50 stands for zero in the data rows.
The rows trace a few hidden curves; rows on the same curve form a group. There are 3 groups. Groups are numbered from 0 in the order they first appear among the rows asked about.
Here is the table:
54 02 99 71 52 85 48 87 34 72 51 00 12 23 62 72
56 42 54 35 47 58 43 46 71 61 55 42 67 24 53 63
33 66 22 80 56 29 56 55 00 19 46 72 16 99 52 27
42 84 13 51 56 24 56 28 38 29 49 89 63 88 43 18
43 25 81 77 54 68 51 72 19 60 50 22 04 50 60 60
63 66 37 21 47 47 44 31 86 49 46 61 92 26 38 52
55 73 33 29 49 37 47 29 71 38 52 76 81 46 46 42
55 04 99 59 55 86 50 81 52 77 51 00 21 09 54 75
48 06 99 75 52 79 47 84 32 71 49 00 02 27 64 76
56 72 30 22 49 39 45 33 75 47 49 73 88 40 42 47
36 60 34 68 56 38 60 51 16 33 46 72 34 93 50 28
58 81 15 11 46 26 46 18 95 46 52 86 99 39 36 45
44 21 76 73 57 66 55 75 23 57 49 22 10 49 59 59
42 51 50 75 55 52 58 56 19 46 50 48 21 72 57 47
60 50 59 36 47 56 47 50 70 63 55 46 63 21 49 65
49 20 84 66 50 62 48 75 33 65 47 17 18 43 61 67
44 35 61 62 52 55 56 63 26 47 50 40 25 59 53 47
60 65 40 18 39 48 42 32 88 52 54 58 92 29 41 50
40 54 42 74 53 39 52 57 16 38 47 58 24 85 54 36
59 47 55 36 52 48 40 45 69 56 54 49 70 30 48 59
61 38 63 37 47 66 43 49 69 67 50 33 60 20 48 69
37 69 29 62 54 27 56 43 27 28 45 78 43 95 49 23
63 10 96 45 46 84 49 67 68 83 51 05 44 00 60 81
46 24 83 71 54 65 54 74 27 60 50 22 10 49 57 64
44 62 38 59 56 39 58 38 45 37 48 66 55 71 49 35
26 58 32 88 56 35 61 61 00 25 50 63 10 99 56 26
53 52 53 35 46 52 50 44 72 56 53 48 70 29 52 60
63 48 60 13 43 56 39 40 89 63 53 40 87 00 45 65
57 28 73 48 42 65 45 61 61 66 48 27 44 23 57 70
35 46 53 73 56 48 57 65 21 40 48 52 24 80 51 43
52 26 80 54 50 64 48 62 49 64 54 21 36 27 58 66
50 71 25 34 49 37 46 29 65 38 48 74 79 55 44 37
55 28 79 49 47 68 44 69 59 73 50 27 39 26 55 71
48 37 59 55 45 57 53 63 39 53 51 37 35 47 52 55
52 28 77 67 52 69 51 71 42 67 56 15 18 35 58 72
50 75 23 40 46 32 48 35 65 43 51 76 75 57 41 41
42 27 73 84 58 66 56 76 12 55 47 27 00 63 62 55
37 76 15 60 51 24 57 40 30 23 48 82 51 91 47 22
56 92 11 22 47 25 48 17 74 34 45 95 99 63 35 35
68 21 90 34 45 74 43 67 76 77 55 15 51 00 50 78
54 31 67 39 47 65 48 59 65 62 51 29 48 22 54 67
40 61 34 73 56 34 62 51 15 33 48 70 29 92 54 30
51 67 29 44 48 38 56 37 54 39 47 73 64 69 47 43
58 55 49 40 45 46 48 40 67 51 51 52 65 39 44 49
52 18 82 59 45 69 49 69 43 64 49 20 32 32 55 70
50 70 26 33 49 41 54 30 70 43 51 73 79 50 43 44
66 76 24 04 43 45 39 20 99 52 50 68 99 16 32 55
53 41 67 48 54 53 47 60 44 61 50 39 43 44 55 61
53 87 06 30 49 27 52 24 59 31 52 93 83 71 37 29
52 61 47 38 49 50 43 38 71 52 49 53 66 38 47 52
32 53 41 89 60 43 62 62 00 28 43 60 06 99 61 28
67 54 55 20 46 57 38 38 94 61 50 52 89 06 46 65
47 58 34 54 49 43 48 45 49 36 47 67 58 65 47 33
31 74 17 80 52 23 68 49 00 16 41 81 27 99 50 21
50 36 61 71 47 59 54 64 27 52 50 41 25 61 59 47
52 37 62 51 52 57 48 60 44 53 49 33 37 45 56 61
47 88 11 47 50 29 55 29 41 23 47 90 68 83 46 22
40 33 68 92 53 54 56 73 02 42 48 36 02 78 62 42
60 86 14 15 46 31 45 17 90 34 51 90 99 45 37 39
63 32 74 25 45 70 35 52 90 75 48 27 72 00 50 82
31 43 48 93 59 42 63 69 00 24 51 49 05 99 57 29
57 66 30 24 47 38 50 31 81 45 50 68 89 43 41 47
39 25 74 84 54 59 60 74 06 50 52 31 00 73 60 50
39 69 35 48 50 36 53 39 43 45 49 66 56 71 45 40
51 97 09 27 44 29 54 16 70 32 47 91 96 67 41 30
58 05 97 64 49 84 50 79 41 74 52 00 15 18 59 78
30 78 20 80 59 26 62 54 02 16 50 76 24 99 54 16
56 87 13 19 48 23 47 14 84 39 47 91 99 53 41 40
56 64 41 19 47 50 43 37 92 53 54 60 90 18 42 56
38 54 38 70 55 38 55 54 16 34 51 55 30 86 54 36
52 70 28 41 50 34 50 31 56 43 53 72 68 57 42 41
54 60 48 35 48 52 49 47 72 58 48 47 65 38 49 56
38 83 13 54 48 33 54 35 36 26 47 87 57 94 41 21
59 68 31 22 58 40 46 32 89 50 52 64 87 32 44 47
35 66 27 66 55 34 59 46 17 29 46 76 38 94 51 31
62 43 67 23 44 58 40 45 95 75 55 36 75 00 46 67
31 43 47 92 58 48 65 67 00 32 48 49 01 93 63 30
63 33 75 22 44 70 39 52 86 73 54 18 61 00 39 76
60 06 99 53 47 83 46 75 53 80 55 00 28 09 54 81
48 91 14 37 52 24 52 24 48 24 46 93 75 80 43 26
66 72 35 06 44 44 42 18 99 60 53 72 99 10 39 59
50 26 78 59 49 72 44 70 48 68 56 20 26 32 57 66
65 41 63 25 46 65 41 40 90 74 56 34 82 00 46 72
58 31 75 45 49 70 48 56 61 65 53 19 48 21 58 72
59 34 71 41 45 64 43 59 69 67 53 28 53 19 55 70
46 43 57 69 47 53 56 63 23 45 51 38 20 71 61 45
55 10 93 53 49 81 43 70 63 78 52 00 32 00 57 82
57 39 60 42 44 59 44 49 71 61 54 40 61 24 48 66
42 39 53 73 54 48 54 60 16 45 53 48 25 76 57 40
54 54 53 39 45 49 45 40 66 55 56 52 68 32 50 55
45 64 36 58 51 40 50 44 41 37 47 58 52 64 48 36
63 48 62 17 46 56 42 38 99 69 54 44 88 05 40 64
48 19 85 76 53 68 52 74 32 64 53 19 19 44 63 58
50 67 24 38 52 34 48 26 54 38 47 73 70 64 44 39
47 34 63 62 51 53 51 62 29 56 51 35 26 53 60 55
38 72 25 65 53 29 57 45 26 27 47 82 51 94 51 23
63 26 88 24 46 76 39 55 82 74 55 15 61 00 48 76
44 54 38 56 51 39 51 44 40 46 53 56 39 65 48 45
49 71 27 47 51 34 52 31 51 36 48 70 64 70 48 38
66 33 75 28 46 71 35 49 96 76 54 25 70 00 47 80
41 56 34 56 57 46 52 48 35 40 50 57 53 68 55 37
58 44 59 34 47 53 45 48 71 59 56 47 63 20 51 64
67 59 47 20 50 55 41 31 92 58 51 57 89 17 39 53
63 80 23 04 40 37 41 19 99 52 50 72 99 20 35 49
44 38 66 63 49 62 53 62 34 50 53 42 29 47 55 52
29 78 13 75 54 23 62 45 08 12 49 89 34 99 50 15
50 58 45 34 46 48 49 41 67 51 51 51 63 38 45 49
50 64 36 48 53 45 53 42 41 35 48 65 51 71 53 37
33 34 61 90 59 50 60 70 00 40 47 42 00 90 59 34
45 37 62 69 53 52 50 58 28 51 52 44 24 58 55 49
59 87 17 12 40 35 43 15 99 47 46 81 99 28 40 51
47 37 63 63 54 53 50 58 39 57 54 37 34 50 58 57
60 56 50 20 42 51 38 31 96 61 53 52 89 15 42 61
47 88 11 37 52 23 46 30 61 29 49 93 78 74 41 28
51 32 70 41 46 58 45 55 69 67 50 35 54 20 52 63
45 50 41 72 54 46 53 50 19 37 45 54 24 85 54 37
43 20 75 78 53 64 53 74 08 57 48 23 02 65 56 58
36 28 71 87 55 54 56 75 04 44 49 36 01 83 60 50
35 62 29 80 57 33 66 56 00 23 52 67 15 99 59 25
49 69 30 54 54 37 56 36 42 35 52 66 60 67 43 30
57 14 94 43 48 76 43 65 76 79 55 11 49 00 55 83
35 35 57 88 57 49 59 76 00 39 48 42 00 97 59 35
Rows drawn again from the table, each followed by its group:
56 87 13 19 48 23 47 14 84 39 47 91 99 53 41 40 0
37 69 29 62 54 27 56 43 27 28 45 78 43 95 49 23 0
50 75 23 40 46 32 48 35 65 43 51 76 75 57 41 41 1
39 69 35 48 50 36 53 39 43 45 49 66 56 71 45 40 1
66 72 35 06 44 44 42 18 99 60 53 72 99 10 39 59 0
49 71 27 47 51 34 52 31 51 36 48 70 64 70 48 38 1
54 60 48 35 48 52 49 47 72 58 48 47 65 38 49 56 2
47 37 63 63 54 53 50 58 39 57 54 37 34 50 58 57 0
63 48 62 17 46 56 42 38 99 69 54 44 88 05 40 64 1
31 74 17 80 52 23 68 49 00 16 41 81 27 99 50 21 2
42 27 73 84 58 66 56 76 12 55 47 27 00 63 62 55 2
52 26 80 54 50 64 48 62 49 64 54 21 36 27 58 66 2
57 14 94 43 48 76 43 65 76 79 55 11 49 00 55 83 1
63 26 88 24 46 76 39 55 82 74 55 15 61 00 48 76 1
38 54 38 70 55 38 55 54 16 34 51 55 30 86 54 36 0
48 06 99 75 52 79 47 84 32 71 49 00 02 27 64 76 1
63 10 96 45 46 84 49 67 68 83 51 05 44 00 60 81 1
55 10 93 53 49 81 43 70 63 78 52 00 32 00 57 82 1
33 66 22 80 56 29 56 55 00 19 46 72 16 99 52 27 2
58 31 75 45 49 70 48 56 61 65 53 19 48 21 58 72 2
52 28 77 67 52 69 51 71 42 67 56 15 18 35 58 72 2
42 39 53 73 54 48 54 60 16 45 53 48 25 76 57 40 0
53 87 06 30 49 27 52 24 59 31 52 93 83 71 37 29 0
66 33 75 28 46 71 35 49 96 76 54 25 70 00 47 80 1
56 92 11 22 47 25 48 17 74 34 45 95 99 63 35 35 0
37 76 15 60 51 24 57 40 30 23 48 82 51 91 47 22 0
35 35 57 88 57 49 59 76 00 39 48 42 00 97 59 35 2
45 64 36 58 51 40 50 44 41 37 47 58 52 64 48 36 1
49 20 84 66 50 62 48 75 33 65 47 17 18 43 61 67 2
56 72 30 22 49 39 45 33 75 47 49 73 88 40 42 47 1
59 47 55 36 52 48 40 45 69 56 54 49 70 30 48 59 2
33 34 61 90 59 50 60 70 00 40 47 42 00 90 59 34 2
50 58 45 34 46 48 49 41 67 51 51 51 63 38 45 49 2
55 04 99 59 55 86 50 81 52 77 51 00 21 09 54 75 1
63 66 37 21 47 47 44 31 86 49 46 61 92 26 38 52 1
40 54 42 74 53 39 52 57 16 38 47 58 24 85 54 36 0
51 97 09 27 44 29 54 16 70 32 47 91 96 67 41 30 0
40 61 34 73 56 34 62 51 15 33 48 70 29 92 54 30 0
44 21 76 73 57 66 55 75 23 57 49 22 10 49 59 59 2
63 32 74 25 45 70 35 52 90 75 48 27 72 00 50 82 1
48 37 59 55 45 57 53 63 39 53 51 37 35 47 52 55 0
55 28 79 49 47 68 44 69 59 73 50 27 39 26 55 71 2
60 86 14 15 46 31 45 17 90 34 51 90 99 45 37 39 0
58 55 49 40 45 46 48 40 67 51 51 52 65 39 44 49 2
47 88 11 47 50 29 55 29 41 23 47 90 68 83 46 22 0
60 56 50 20 42 51 38 31 96 61 53 52 89 15 42 61 1
56 64 41 19 47 50 43 37 92 53 54 60 90 18 42 56 1
42 51 50 75 55 52 58 56 19 46 50 48 21 72 57 47 0
38 83 13 54 48 33 54 35 36 26 47 87 57 94 41 21 0
50 70 26 33 49 41 54 30 70 43 51 73 79 50 43 44 1
46 24 83 71 54 65 54 74 27 60 50 22 10 49 57 64 2
50 71 25 34 49 37 46 29 65 38 48 74 79 55 44 37 1
57 66 30 24 47 38 50 31 81 45 50 68 89 43 41 47 1
63 80 23 04 40 37 41 19 99 52 50 72 99 20 35 49 0
67 59 47 20 50 55 41 31 92 58 51 57 89 17 39 53 1
31 43 48 93 59 42 63 69 00 24 51 49 05 99 57 29 2
62 43 67 23 44 58 40 45 95 75 55 36 75 00 46 67 1
66 76 24 04 43 45 39 20 99 52 50 68 99 16 32 55 0
60 50 59 36 47 56 47 50 70 63 55 46 63 21 49 65 2
63 48 60 13 43 56 39 40 89 63 53 40 87 00 45 65 1
38 72 25 65 53 29 57 45 26 27 47 82 51 94 51 23 0
32 53 41 89 60 43 62 62 00 28 43 60 06 99 61 28 2
44 54 38 56 51 39 51 44 40 46 53 56 39 65 48 45 1
30 78 20 80 59 26 62 54 02 16 50 76 24 99 54 16 2
41 56 34 56 57 46 52 48 35 40 50 57 53 68 55 37 1
45 37 62 69 53 52 50 58 28 51 52 44 24 58 55 49 0
31 43 47 92 58 48 65 67 00 32 48 49 01 93 63 30 2
48 19 85 76 53 68 52 74 32 64 53 19 19 44 63 58 2
50 64 36 48 53 45 53 42 41 35 48 65 51 71 53 37 1
44 38 66 63 49 62 53 62 34 50 53 42 29 47 55 52 0
53 41 67 48 54 53 47 60 44 61 50 39 43 44 55 61 0
26 58 32 88 56 35 61 61 00 25 50 63 10 99 56 26 2
58 05 97 64 49 84 50 79 41 74 52 00 15 18 59 78 1
52 61 47 38 49 50 43 38 71 52 49 53 66 38 47 52 2
